128 stands for zero in the data rows.
Here are some points, each followed by its number:
[140 133 142  76 157 177 141 113 136 131 117 155  94 149  89 140 140  99
  84 140 133 135  76 118 130 133 128 133  93 159 150 145] 0
[131  83 100 127 102 153 166 119  81 106 134 131 192 137 122 141 117 154
 108 111 110 140 104 114  74  87 108 177 134 160  98 133] 1
[144 161 121 105 171 145 155 140 150 129 125 146 103 112 143 138 161 221
 138 123 109 112 150 104 227 126 152 105 144 122  98 100] 2
[109 140 101 142 153 125 137 149  68  79 103 111  91 139  36 170 140 138
 112 126 147 115  98 120 126 115 108  92 116 151 117 120] 3
[121 100 158 145  73  84  79 124 132 154  98 146 151 128 181 120 101 103
 122 128 174 166 132 148  44 126 108  79 113  61 157 166] 4
[137 121 134 130 176 153 107 142 145 118 142 133  79 104  89 138 106 144
 109  97 107  98 116  94 180 128 148 165 139 125 144 107] 5
[137 140 133 118  87 132 142 119 129 124 137 106 180 140 169  84 115 130
 118 128  85 164 130 113  77 146  98 157 126 159 151 150] 6
[123  85 149 118 165 112 114 108 116 116 127 101 104 129 138 117 121 118
 116 104 132 112 146 133 140 145 141 169 129 110 107 106] 7
[145  62 113 126  69 111 152 156 155 112 128 113 170 112 162  76 122 136
 115 120  80 156 122 107  50 161 100 165 107 149 159 142] 8
[111  92 125 156 123 135 158 107 135 150 117 132 122 107  88 152 151 146
 149 127 138 158 113 162 118 141 124  94 131  89 145 106] 9
[121 159 136 136 155  98 122 138 118 104 154 116 109 159 152 124 111 130
 144 123 123  98 162 118 174 117 132 155 104 186 117 132] 10
[ 88 155 139 132 152 165 126 131 107 134 132 140 165 159 153  43  92 130
 176 131 128 137 185  93 156 130 174 155 108 177 135 147] 11
[141 142 112 115 142 147 141 121 156 124 134 155  99 161 121 140 128 123
 124 144 127 149  96 152 152 127 151 124 126 154 139 119] 12
[122 108 108 123 138 117 113 104 104 116 125 128  87 154 126 159 114 184
 141 175 134 131  82 119 159 146 149 109 140 115 103 159] 13
[138 126 128 112 117  86 127 155 155  71 161 120 135 169 125  94 111 138
 117 132 107 113 160  89 140 109 152 179 118 166 143 134] 14
[129 133 123 136 150 126  95 172 149 151 127 146 157 109 115 117 142 128
 112 146 129 100 156 124 141  98 153 121 164  84 120 132] 15
[123  96 133 154 116 170 186 121 144 170  87 138 137  60  98 135 120 149
 146 105 130 128 142 186 134 135 147 124 149  95 184 106] 16
[117 118 192 130 135  94 106 121 149 132  99 122 165 104 149  98 112  97
 151 128 147  97 152 153 117 140 152 133 123  69 134 134] 17
Which two points above are nearest to each new point by angle? Their numbers follow each, smallest number first.
[132 155 121 134  92 116 108  77 145 136 138 105 110 183 133 104 155 144
 157 148 143 188 108 161 143 143 153 105 137 154 144 136] 12 13
[142  91 131 112 122 134 152 120 175 117 139 160 108 129 106 138 120 121
  81 121  98 127 108  88 128 134 120 122 131 134 146 120] 0 5
[120 130 119 144 150  82 119 149 124 140 124 105 189  93 104 146 142 140
 102 138 104 108 140  95  94 124 119 102 115  79 121 123] 15 17
[123 131 150 113 123 119 115 129 142 120 125 122 153 137 129 104 120 124
 166 105 102 134 143 127 114 114 152 135 142 138 163 133] 6 11
[141 170 111 113 126 132 125 116 130 129 143 121 146 121 139 112 150 126
 197 151 115 137 165 152 153 116 153  86 133 150 134 118] 2 11
[130 139 126 115 141 127 142 135 134 143 131 111 119  97 124 155 140 161
 131 111 107 104 142 110 185 114 134 159 137 146  92 125] 2 5
[112 130 126 133 145 151  90 147 122 161  96 131 126  90 149 134 165  95
 132  83 123  57 133 139 123 149  28 131  87  98  74 129] 7 17
[125 127 134 118 135 154 133 137 113 110 127 134 117 139 142 110 146 133
 164 112 109 161 141 120 142 130 162 131 134 143 110 132] 2 11
[ 84 159 145 127 179  78 122 109 113 128 134 132  93 114 157 102 126 143
  91 107 141 114 129 109 157 139 156 186 129 122 108  92] 7 10
[132  97 132 130 124 106 139 106 106 132 129 141 149 134 124 117 122 139
 112 123 113 141 121 118  91 127 119 143 135 136 107 136] 1 8
[112 111 142 139 116 100 112 104 116 113 124 119 118 125 115 132 131 128
 113 128 167 158 100 143  98 130 132 108 151  99 126 145] 4 9
[148 137  90 143 152 126 127 154  87 108 148 105  88 144  90 158 140 117
 105 126 161 134  93 108 108  88  98 103 127 147 106 123] 0 3
[119 107 108 149 110 143 146 112 132 145 115 133 128  91 131 137 121 129
 100 130 131 135 128 159 109 130 113 118 131 107 141 103] 9 16
